In the data rows, the value 500 means zero.
Here are some points, each followed by its number:
[405 518 538 542 468 314 315 456 756 212 270 693] 0
[570 519 408 497 515 519 549 478 539 682 507 490] 1
[471 642 333 525 560 521 746 539 662 484 650 411] 2
[588 491 414 526 568 523 529 502 589 640 495 512] 3
[538 466 130 439 469 521 546 352 540 738 369 395] 4
[619 379 508 638 405 469 711 391 630 679 510 381] 5
[604 528 640 545 609 501 466 584 601 124 378 489] 6
[271 641 563 348 548 606 420 588 265 573 671 577] 7
[614 494 520 540 609 549 630 512 622 426 496 625] 8
[633 456 647 602 562 482 490 515 503 581 570 527] 9
[541 506 726 455 526 594 374 554 433 301 388 449] 10
[481 624 855 617 534 421 216 489 313 423 822 609] 11
[690 397 608 670 556 492 501 570 540 521 539 479] 12
[597 222   0 234 155 314 586 120 429 606 185 149] 13
[480 509 609 503 566 512 538 604 445 489 586 660] 14
[425 584 432 389 140 460 784 213 578 729 387 399] 15
[593 388 707 565 541 477 333 600 512 213 492 519] 16
[561 474 341 429 435 554 589 399 573 715 482 489] 17
[566 513 566 533 574 547 501 564 522 545 560 542] 18
[562 483 517 545 587 528 527 525 593 612 519 532] 19
New points follow, each followed by the numbers of its five nearest points above, nearest first.
[692 652 540 656 519 622 462 531 624  54 422 420] 6 16 10 8 12
[509 464 158 485 374 376 487 377 456 756 390 318] 4 17 1 3 5
[533 427 678 496 572 479 362 589 515 252 502 559] 16 10 6 14 18
[532 387 701 528 583 515 334 545 439 219 512 537] 16 10 6 14 18
[509 548 683 497 450 500 399 503 462 367 461 507] 10 16 18 14 9
[239 417   0 340 196 183 454 100 330 763 185  18] 13 4 15 17 1
[478 603 462 555 547 506 524 605 483 547 656 516] 18 14 19 1 3
[550 584 462 503 388 562 672 589 483 679 599 484] 1 3 17 18 19
[ 70 680 538 297 394 732 523 625 235 314 552 490] 7 14 10 18 2
[473 443 666 483 590 454 379 574 515 243 503 528] 16 10 6 14 18
[245 273   0 208  56 120 321  39 170 776  70   0] 13 4 15 17 1
[443 635 764 523 515 659 386 551 367 454 535 431] 10 18 14 7 9
[479 583 454 642 559 548 765 677 307 558 653 709] 14 18 8 19 1
[512 528 553 521 552 552 472 591 519 564 595 561] 18 19 14 9 3
[598 396   0 423 345 511 551 417 511 627 407 373] 4 17 1 3 13
[571 198  10 269 394 309 675  98 649 736 111 252] 13 4 17 15 5
[504 404 717 465 579 456 366 559 548 263 485 538] 16 10 6 14 18
[491 775 580 509 449 578 587 659 393 440 597 549] 14 18 7 19 8
